In the rows, 128 means zero.
Rotation paths and how fast each direction turns (degrees per step)
Each turn is a multiple of 5 degrees from 10 to 175, or 0.
Each row of a path follows its step; steps can be skipped.
Rotation 1:
step 0: [122 124 131 119 128 127 127 132 129 117 130 131 130 129 132 127 135 122
 126 133 132 129 118 129 125 126 140 132 118 130 125 124 126 114 134 117
 129 118 124 127 129 132 128 126 121 128]
step 4: [126 123 124 130 132 119 124 125 129 125 120 133 138 121 122 120 124 134
 130 125 134 127 126 138 122 123 122 135 120 120 116 125 141 126 126 128
 131 125 124 128 128 129 126 131 132 134]
step 5: [118 126 134 125 133 121 133 139 139 120 115 129 133 126 130 125 133 127
 119 123 123 126 127 130 124 134 122 136 126 131 122 130 128 126 132 127
 127 128 127 132 120 140 123 123 130 127]
step 15: [127 117 133 119 119 135 114 131 132 122 121 124 127 123 129 128 118 121
 126 130 130 130 131 118 125 124 129 133 127 120 122 129 124 126 125 128
 127 132 127 131 125 139 129 132 126 131]
step 16: [120 131 128 115 122 129 128 129 125 121 131 133 133 128 123 119 130 117
 123 136 132 130 129 127 123 124 139 128 117 124 123 126 129 124 130 125
 130 118 122 131 131 131 126 122 122 122]
step 18: [128 138 119 124 127 124 124 129 130 126 126 124 137 123 134 128 133 116
 126 133 138 131 121 122 125 122 125 127 128 129 122 130 136 115 123 125
 131 129 120 121 129 128 136 123 128 131]
step 19: [117 130 122 126 126 118 122 130 138 127 128 129 129 118 125 137 138 127
 126 127 128 119 126 130 123 125 133 123 129 124 119 125 131 137 120 138
 127 127 125 121 123 135 132 125 123 126]
step 22: [130 112 128 127 130 136 117 130 132 126 123 133 127 131 124 122 129 123
 130 127 135 127 126 124 128 119 128 132 127 127 112 125 129 125 134 132
 124 128 124 130 119 140 127 128 130 133]
step 25: [124 129 120 125 122 126 118 130 132 125 127 130 132 128 130 130 124 123
 126 132 134 133 121 127 131 122 137 119 118 127 120 129 136 115 124 127
 130 119 124 130 139 125 133 125 128 128]
Directions:
[131 127 130 128 125 129 127 128 129 131 128 127 127 125 129 130 130 130
 127 127 128 129 129 128 130 128 127 128 129 128 125 128 125 128 130 130
 129 129 130 129 126 131 130 129 128 129]  155
[127 126 126 128 127 126 126 130 128 129 129 125 128 126 130 129 129 130
 128 128 127 128 126 127 129 128 128 124 128 126 129 131 129 131 123 128
 127 128 128 129 130 126 128 128 130 129]  65
[131 124 128 128 130 129 127 128 126 129 130 128 129 129 132 124 129 130
 126 127 130 128 127 126 125 126 127 130 128 128 127 126 128 127 128 126
 130 128 128 126 130 127 130 129 128 128]  160
[129 128 128 129 128 125 127 126 128 126 129 128 126 128 129 129 127 131
 130 125 126 128 124 131 128 128 128 128 127 130 128 127 126 126 131 125
 127 127 129 127 131 129 126 127 129 129]  10
[129 128 126 128 129 129 127 130 131 127 129 126 127 127 131 130 124 125
 125 131 126 128 127 126 129 128 125 130 129 129 129 129 128 125 129 129
 127 129 127 126 129 129 128 128 128 127]  115
[129 128 128 126 125 129 130 129 127 128 130 127 128 127 128 131 127 127
 127 128 132 127 130 127 128 129 132 126 129 131 127 126 127 126 127 127
 130 128 127 128 132 127 127 127 128 131]  45
Rotation 2:
step 1: [117 126 132 131 139 127 126 119 125 121 132 131 119 123 125 134 125 131
 129 129 129 121 131 121 127 131 124 122 127 131 124 122 119 123 133 135
 134 129 120 126 132 135 134 122 138 124]
step 2: [125 116 143 117 126 125 124 123 128 132 124 129 122 124 120 128 127 128
 130 127 135 126 131 131 126 125 127 120 131 131 122 124 127 131 125 132
 142 133 131 123 125 134 131 132 132 123]
step 3: [125 115 124 125 130 134 135 118 124 124 130 124 127 122 133 126 122 132
 122 130 134 123 135 127 124 133 124 118 136 126 123 121 121 127 127 127
 135 121 136 118 126 125 124 127 122 126]
step 10: [119 122 137 124 136 135 130 127 127 133 129 126 126 122 129 124 130 126
 134 130 130 132 126 134 132 141 129 118 138 117 126 131 128 129 126 139
 131 132 136 123 130 134 132 132 134 127]
step 13: [120 126 123 123 133 126 118 125 130 130 134 126 120 119 121 125 123 123
 129 128 135 120 132 113 126 129 128 126 122 125 120 125 118 129 132 126
 132 130 122 134 133 133 134 132 132 123]
step 18: [121 127 128 134 133 130 120 126 126 131 134 130 122 128 126 131 123 127
 127 128 133 117 139 125 130 135 133 123 131 121 133 131 128 118 127 137
 139 131 133 125 132 133 134 139 134 130]
step 22: [121 121 133 128 135 134 130 122 129 127 142 131 132 128 132 128 120 121
 123 133 131 134 127 133 128 130 129 114 126 123 120 130 122 126 128 136
 138 131 126 123 135 132 131 130 132 126]
step 23: [119 122 135 121 130 132 129 117 132 137 130 118 128 136 132 128 132 129
 124 130 128 119 135 131 132 139 126 125 135 132 120 135 135 128 127 128
 137 129 134 125 129 133 135 133 128 125]
step 25: [128 126 130 120 127 135 116 123 137 131 128 125 123 118 116 124 128 125
 131 125 134 124 139 120 134 130 120 129 130 119 123 132 123 131 129 125
 128 124 133 131 132 136 129 129 123 128]
Directions:
[130 126 128 126 128 126 131 130 126 127 128 128 130 125 127 130 130 131
 125 129 128 127 129 129 130 129 128 128 128 129 129 128 128 130 125 126
 127 126 129 127 126 131 128 129 128 126]  85
[128 130 128 130 130 127 129 127 128 124 129 129 126 130 125 130 126 130
 127 128 127 127 130 131 128 129 128 127 129 125 129 130 126 130 129 130
 126 126 130 127 128 128 128 127 128 131]  170
[128 128 127 127 127 127 127 130 129 129 128 131 126 126 127 130 127 125
 131 131 130 130 128 130 128 130 129 125 125 130 129 128 128 127 127 130
 128 128 130 125 130 130 129 129 128 128]  90
[129 129 129 129 125 125 126 126 129 130 128 130 129 129 125 127 128 129
 125 129 130 128 131 128 126 127 126 130 130 130 128 129 131 129 127 129
 129 130 130 129 130 128 129 130 128 129]  155
[130 131 127 129 127 128 128 128 127 128 127 125 130 126 124 129 127 125
 130 131 126 125 129 128 129 127 128 129 128 129 130 128 124 127 128 128
 127 129 128 131 129 129 126 130 130 128]  55
[126 126 129 129 127 129 129 130 129 127 126 129 130 127 127 129 124 130
 129 126 131 123 127 129 125 127 129 128 127 129 129 127 129 126 130 129
 129 127 129 129 127 127 127 126 129 128]  25
[127 129 127 127 126 130 128 125 130 126 128 126 128 128 128 129 130 126
 127 129 125 125 129 128 126 128 127 126 127 129 130 127 132 127 124 128
 128 126 126 125 127 128 128 128 125 130]  125
Rotation 3:
step 4: [125 135 123 123 126 121 129 139 123 119 124 131 126 119 135 125 130 124
 124 123 127 123 137 125 125 119 129 135 135 128 126 130 132 125 123 128
 132 123 116 120 118 131 132 125 122 133]
step 8: [126 124 133 122 135 131 130 134 131 131 120 126 131 126 136 114 125 130
 117 128 123 139 130 129 129 118 128 137 123 130 133 128 127 118 135 133
 129 133 128 123 128 127 126 130 121 124]
step 14: [132 132 129 132 129 120 130 134 130 126 130 136 132 122 129 123 132 132
 123 135 130 134 133 127 124 126 139 131 134 123 137 134 135 138 132 133
 133 139 130 121 130 128 121 124 127 133]
step 15: [122 125 129 114 134 129 121 132 130 120 120 129 131 127 125 124 131 131
 124 126 132 122 132 137 126 126 135 129 131 131 121 136 125 121 130 133
 129 120 137 130 120 138 131 130 135 132]
step 16: [135 126 127 128 125 122 127 124 135 124 123 127 125 121 132 119 121 127
 126 130 127 128 130 123 130 119 123 147 121 124 125 129 132 131 136 124
 131 130 126 123 122 130 117 126 126 123]
step 18: [129 124 128 125 131 128 126 133 130 122 115 124 124 125 139 126 122 135
 131 134 121 130 124 135 124 134 139 133 133 121 129 125 131 129 137 128
 132 123 130 130 116 123 127 126 138 128]
step 19: [133 122 125 130 123 125 129 138 133 122 121 123 132 128 115 121 125 123
 121 134 129 127 139 123 125 123 132 139 128 133 129 128 137 131 128 133
 127 132 128 128 132 136 132 123 122 130]
step 21: [139 124 127 137 130 125 120 131 138 117 124 121 132 124 125 128 133 131
 125 130 130 120 128 131 129 128 133 128 126 118 123 130 133 126 136 119
 120 125 129 128 122 129 119 121 130 134]
step 24: [132 133 124 129 130 124 130 131 137 115 120 123 128 119 129 130 123 133
 125 129 138 119 137 124 128 133 128 140 126 128 133 123 130 129 124 131
 121 129 118 125 127 121 125 127 131 125]
Directions:
[126 127 127 124 128 128 126 127 128 131 129 128 129 129 128 131 128 130
 128 128 126 128 128 127 126 127 129 129 129 130 129 129 127 127 131 130
 125 125 128 129 130 127 127 130 129 127]  145
[128 127 129 130 127 128 129 126 130 126 129 125 129 128 129 126 128 130
 129 131 128 127 128 128 129 128 127 130 126 131 129 125 127 128 132 129
 129 128 127 126 131 130 129 129 125 128]  130
[127 132 127 129 133 128 128 126 127 129 127 129 128 129 127 131 129 128
 127 130 125 125 130 128 130 128 126 129 130 129 129 130 128 128 130 126
 129 130 127 127 127 126 129 127 127 128]  110
